In the data rows, 128 means zero.
Here are some points, one per row:
[133 126 139  92 135 145 171 104 161  96  76 110 121 116 166 146 143 117 180 112 149  91  97 113 165 155 130 143 148 190  83 131 113 124 207 118 165 106 154 116 101 172 137 123  99  92 119  54]
[ 60 122  95 156 108 132 121 178 117 162 119 129 133 134 127 146 124  62 163 160 104  76 192 160 146 109 134 139 156 177 174 104  53 153 116  91 160 110 121 193 105 160 131 155 167  96 101 141]
[ 87  74 157 145 138 140 130 116 136  94  61  74 156 153 164 118  94 180  92 148 135 105 129 115 126 127 123 155 120  35 144 144  93 114 136 122 112  94 200 138 142 119 108 101 164 155 155 148]
[107 141  69  87  96 113 151 131 154 121 150 179 117  79 176 110 131 228 102 118 115 162 142 178 148 177 145 213 188 105 123 132 180 134  13  21 156 150 132  51  95 133 153 142 105 113 130 133]
[116 135 122 113 113  46 179  88 173 140 147 158 147 110 102 127 150 139  94 167 145  48 130  87 121 136  48 114 122 148 114 158  95 125  74 163 122 135 106 203 125 144 100 110 152 112 144  96]
[136 101 175 135 127 116 108  75 153 102 137 255 135 148 151 119 121  78 159 139 129 186 156 134 125 104 150 165 119  89 146 142 119  80 143 114 137 164 116 131 108 104 130 156 217 149 121  97]
[139  91 162  69  69 126  82  99 169 167 125  52 119  40 131 156 118 187 136 101 110 118 180 192 129  54 121 134 138 163 176 173 182 110 168  61 143  87  65 164 161  82  78 160 122 202 105  45]
[184 133  72 111  87 110  85  73 119 141 101 129 118 140 103 119 150 147 114 177 134  96 156 120  53 122 200 109 110 178 132 143 103 100 144 137 155 136 139 117 101 136 147 117  69 159 117 174]
[116  71 160  96 156 145 142 144 150 169 133 105  80 159 188 171 137  74 123 183 152 128  96 133 159 131 154 142 166 108 120 135 126 149 121 120 105 136 117 125 107 128 127  77 111 142 119 143]
[124 157 136 123 136  89  97 146 171  97 127 121 102 101  70 162 142 108 178 160 111 141  75 163  96 139  82 145 127 132  99 157 160 125 157 102  72 127 177 133 148  99 140 148 134 137 134 146]
[ 89 167 175 135 112 122 117 127 189 152 144  95 125 189 126  80 155 159 106 115 107 126 141 147 154 136 128 110 144 138 163 106 148 100 142 128 126 145 149 135 183 114 162 204 160  78 143 138]
[141 106 103 107 210 165 131 164 162 163  92 119 140  99 131  91 126 133 128 149 103 138 142 139  54  93 142 143 116 128 121 122 231 130 113 227 169 182 134 138 151 178 121 100 157 111 128 128]
[104  97 162 184 164 132 174 135 115 113 121 115 108  76 132 142 160 165 143 153  96  54 121 114 114 102 151 156  78 106 112  79 140 104 129 148 115  99  95 126  91 140 147 165  92 142 135 136]
[150 132 120 117 176 145 151 171 114 133 159 103  93 170  78 116 101 164 185 131 196 171 177 166 105 114 157 148 148 100  99 120  91 136 130 150 102 113 120 147  77 133  79 181  94 124 134 115]
[114 151 213 100 150 134 129  94  77 119 122 132  35  96  91 127 121 158 120 166 166 132 201 136 130 153 129 136 110 139 132 171 122 152 122  93 138 113 101 128 167 135 141  82 127  65 182 197]
[176 148 139 187 139 109 170 102 115  72 156  96 125 141 108 125  86 102 182 108 138  83 114  98 138  70 128 105 172  88  54 153 151 130  81  81 221 115 141 132 193 126 130 120 162 146 146 135]
[ 76 103 123 151 180  98  27 117 115 127 124 123 118 148 119 154 118 100 124 131 144 114 103 180 117 136  72 107 107 174 145 130 140 133 105 141 179 107 129  83  85 143  87 137 131 129 154  99]
[109 151 100 104 137 126  81 119  76 140 139 109  96 124 176 113 160 111 111 141 143 120 135 127 144 141 174 145 103 102  80 149  69  62 117 186 103 127 137 133 219 113 148 169 112 128 119  86]
[111 116 162 129 119  97 179 148 144  75 137 150 127  94 108 115 141  89 121 164 130 193 193 105  89 103 112 131 108 162 125 100  95 125 147 134 115 127 133 104 193 146 150  88  87 193 122 135]
[132 127  94 199 121 177 161 145 144 104 136 132 130 146 138  97 140 110 161  89 144 116 168 163 136 145 105 169 103 120 148 255 144 139 140 162  83 152 104 148  91  98 168 100 118 141 110 140]
[152 153 109 149 145 149 157 141 157 127 123 169  88 120 138 200 135 114  86 148 133 136 113 129 139  89 124  73 105 165 126 133 124  96 136  84 140 169 171 107 128 125  97 151 168 144  91 185]
[101 163 139  88 121  84  98 180 112 117 213 126 163 167 156 135 136 139 168 132 140  53 140 150 133 124 126 135 111 147  99  71 155 127 145 166 129 151 126  96 129  64 174  86 121 167 112 155]
[162  84  67 126 163 128 135 102 138 133 152  89 197 178 104 131  88 103 137 176 109 148 111  91 146 130  86 132  95 137 147 147 142 109 138  69  68 118  41  91 132 155 162 154 109 103 163 135]
[144 144 116 129 138 243 138 124 109 150 184 194 141 133 121 108 165 122  96 146 106 132  82 104 145  84 142 141 130 162 127 126 151 149 130 142 137   0 122 151 142  85 165 129 136 147 129 136]
[118 107 123 136 164 119 110 175 154 194 114 158 162 136 172  83 130 156 129  48 215 167 105  96 102  89 118 100 127 145 110 106  89 106 147  42 119 123  90 138 139 119 134  60 138 149 153 164]
[153 190 158 124 155 175  74  99 135  89  84 111 145 141  84 136 137 112 118  87 155  91 140  95 130 134 106 201 188 123 156  79 149 124  89 114  51 153 131 163 107 143 147 121  96 190 102 151]
[ 82 159 117  93 134  98 180 141 132 172  92 157 126 147  78 107  77 199 124 132 117 173 107 122 121 118 130 125 121 161 123 127 103 165 174 157 113 117 151 121  96 107 154  89 141 131 137  82]
[128 127 124 110 115 183 103  78 166 131  87 133  90 126 148  65 133  98 168 101 136  98 158 130 159 111 103 100  70 155 121 110 114 160 120 123 121 133 172 102 120 121 151 104 125  80 152 137]
[156 174 121 173 112 100  95 160 169  83 158 126 129  98 154 155 147 134  98  90 128 150 140 107 112 116 133 155 116  93 125 116 103 142 182 160 117 104 116  91 118 139 114 128 139  41 155  84]
[ 96 118 141 127 121 157 117 109 128 142 186 164 148 136 125 154 106 143 118 137 106 103 111 135 139 165 126 106 183 124  85 180 125 126  87 169 111 148 122 121 114  85 132 119  98 128 151 111]
[148 121  98 113 103 127 137 123 102 138 157 100  91 122  93 108  92  95 145 115 108 149 135 144 167 137 134 105 174 123 168  98 155   3 124 172 113  54 153 109 109 124  84  64 157 115 137 139]
[ 94  96 110 115 130  93 126 150 133 106 138 135 102 128 113 121 167  97  89  29 114 134 120 148 115 120 158  31 142  88  98 155 161 127 141 114  97 117 151 198 125 190 139 156  58 120 127 144]
[145 128 225 114 139 170 116 126 108 154 137  99 162  91  94 158 146 157 111 113 126 160  85 140 126 151 109 112 121 146 101 166  59  43 105 149 142 135  85 108 100 172 163 104 157  63  72 144]
[ 98 122  77 138  95 159 127  77 142 171 101 105 189  82  78 153 213 121 171 161 156 176 114 126 129  61 144 116 191  47 133 106 101 192 134 132 122 169 137 103 145  95 122 102 146  98 145 131]
[ 77 135  98 182 137 105 125  65 168  99 158 105 136 104 143 126  77 118 125 106 153 178 126 140 133 108 178 139 127 146 118 117 132 137  64 135  98 111 120 110 146 205 146  96 140 141  66 103]
[145 111 153 175 106 138 103 164 132  89 145 107 123 101 110  20 129 169 116 164 114 149  92 119 184 108 119 110 158 164 107 130  60 135 126 147 155 179 122 132  91 138  89 163 108 198 140 132]
[147 164 118 138 171 114 154 105  85 114 141 144  91 114 131 105 138 132 123 120 145  62  79 154  60 136 170  94 137 123 211 107 104 130 119  93  91 159  98 120 137 100  98  96 132  96 147  64]
[130 137 136 148 114 152 179 170 140 129 101 136 149 138  92 129 116  90 130  93 105 103 120 129 137 139 125 140 110  97 195 136  99  83 129 125 172 174 110  70 169  97 123 109  59 128 138 102]
[ 98 222  67  85 143 142 128 176 148 105  98 114 124  82 152 112  99  98 130 159 172  95  95 102 132 153 120 125 142 108 146 170 123 102 160 147 131 123  99 113 135 151 127 169 195 182 140 159]
[129 110 125 109 168 107 168 109  52 145 124 134 241 129 118 136 135 125 142  96 127 108 111 230 172 162 141 157 109 186 142 139 114 162 146 128 123 132 170  99 201 164  84 152 140 141 112 161]
[121 107  99 138 125 133 103 123 127 137 130 107 169 140 116 176  89 128  38  75 134 110 174 126 127  74 128 154 135 160 108 133 127 125 150 145 157 164 118 158 105  62 119 109 142 120 158 117]
[122  86 146 142 114 126  78 184  92 117  95 185 154 145  95 159 151 154 170 145 158 138 142  46 150 207 165 103 161 165 142 151 183 112 125 113 163 127 110 147 177 172 147 103 131 125 156  85]
[ 97 132 124 175 119 133  91 158 128 124 109 126 111 103 115 145 103 131 146 118  14 131 111  71 136 146 190 112  82 147 108 149 114 167 113  85  84 116 149  89 122 106  85 117 154 150 143 152]
[161 148 153 139 127 101 131 146  61 168 166  84 115  88 192 159 135 107 137 122 126 192 103  82 139  81 126 159 125 178 198 144 123 142  80 159 126 162 205 168 105 132 180 160 117 137 194 117]
[152 133 106 106 128 148 149 142 113 102 122  61 123 100 131 109 110  90  69 129  91 143 174 102 149 165 147  98 136 164  67  88 140 146 120  88 101 180 110 110 117  92 148 143 169 107 123 104]
[219  93 100 108 108  69 105 187 134 131  77 143 118 127 105 124 146 132 135 111 122 119 133 158 158 122 100 163 125  96 126 112  75 186  74 157 126  81 118 132 162 125 137 114 165 116  92 138]
[ 92 119  91 128 139 115 134  98  73 165 128 151  91 157 166 149 144 184 159  93  90 131 160  23 117 107  47 134 184 116 141 127 127 129 157 171 135 128 119  71 146 131  83 154 107 116  87 171]
[ 88 157 146 124  60 119 156 116 105  99  84  88 142 163 137 122 168  97 135 102 122 181  86 150  35 173 151 156 108 132 108 117 151 135  91 108 177  96  83 142  93 103 130 141 160 134 132 154]
[131 113 110  54 177 151 118 124 123   0 135 138 170 151 149 131 150 169 126 137  81 151 129 127 121 118 126 111 138 124 160 120 107 139 147 126 156 127 134 168 110 124 110 123 118  96 133 141]
[161  94 128 130 111 115 132 150 189 128 165  84 108 202 124 133 144 130 114 151 113  89 111 125  61 112 146 125 147 138 140 140 116 109 124 105 124 114 182 109 133 132 152 126 135 106 116 124]
[168 145 143 175  87 167 154 136 168 119 130 152 152 151 135 192 111 202 128 144 213 112 147 150 152 164 152 105  82 133 149  89 137 142 110 156 115 118 138 127 138 168  80 159 122 126 131 141]
These points spread out most along one direction. Take the direction at right angles to it along which they spread out most. Go by this last direction. How far along it is each point below, from 0 to 99? 50 is the average, and the first point above lies past it. One standard deviation of the points above along it is 16.
[152 138 142 126 144 118 157 131 115 139  84 105 181 134 176 117 176 114 154 141 142 154 181 126 120 166 107   4 118 126 135 131 152 136  75 146  88 104 143 124 105  70 111 149 137 149 107 103] 53
[139 117 151 108 132 124  98 129 130 172 176 124 182  68 135  98  25 105 144 142 167 143  93  51  99 179 143 127  97  85 155 131 141 150 133 123 172 119 164 181 140  69 117 165  63  46  55 161] 48
[127  68 100 207 114 115 129  91 131 106 167 111  75 100 154 130 142 120  99 140 135 155 105 148 144 222 104 119 171 136 156  88 149 158 207 178 157 132  92 138 146  90 142 104 124 158 123 175] 50
[139  73 120 115  58 162 146 129  81  98  98 163  77 155 141 127  66 140 158 120 129 126  76 130  95 101  90 143 115 167  99  71 147 118 118 143  63 187 110 174 162 113 116 151 154  90 123 127] 50
[161 156 103 168 126 157 116 124  90 190 195 125 150 113 115 126 149 139 137 125  89 130 163 142 104 210  61 173  95  89  79  98 117 120 175  54 128 149 190 196 108 193 112 100 158 159 147  96] 48
[119  63 131  88 123 122 153 125 109 134 141 156 105  97  74 125 149  76  81  97 201 120 130 102 140 150 128 172  78 103 125  91 151 138 101 117 156 116 163  71  92 110 153 203 131 151 132 101] 41
[129 147 128 161 169  47 144 113  93 142  94 121 106 178 105 116 152 169 120 142 118 126 112 108 197  99 172 151 102 107 136 136 181 114 167 113 130 148 125 157  82 101 156 117 137 113  38 123] 49
[167 135 146 115 150  81 136 103 183 181  69 172 142 113 151 135  95 104 149 107  70 121 127 157 150 136 162 123 168 125 102  94 124 114 138 176 125 118  98 145 107 126 143 159 105 123 208 179] 51
[125 150 183 165  86 118 137 151  95 140  87 166 164 143 152  90 130  59  66 192 135 121 133 163 116 109 107 166 184 137  92 148 179 140 150 105 104 105 149  85 124 160  57 139  78  87 116 106] 46
[110 142 120 108  60 123 111 136  68 116 122 141 142 109 126 127 110 157 125 162 135  98 116 162 154  56 114  45  85  32 123 113 168 119 166 128 128 141 111 119  95 191 195 107 103 137 140 134] 53
[148 123 178  87 112 151 124 110 124 165 170 136  94 174 138 131 106 119 117  69  91  95 132 114  85 145 131  93 153  98 155 147 120 217 157 153 134 137 110  68 118 188 142 139 185 172  99 127] 50
[130 168 111 135 159 165 118 112 139 143  80 139  96 177 126 175  84 133 101 139 101 183 114 167 127 151  75 103 119 103 124 111  92 144 105 139 163 114 127 162 158 112 166 125  60 156 113  82] 50
[125 170 136  81 119 126 116 123 157 146 169 108 103 171 144 122 174  99 137 125 105 161 106 100 185 116 140 149  47 108 135 116 158 148 108 137 151 146  89 165 124 145  23  95  95 145 137 126] 55
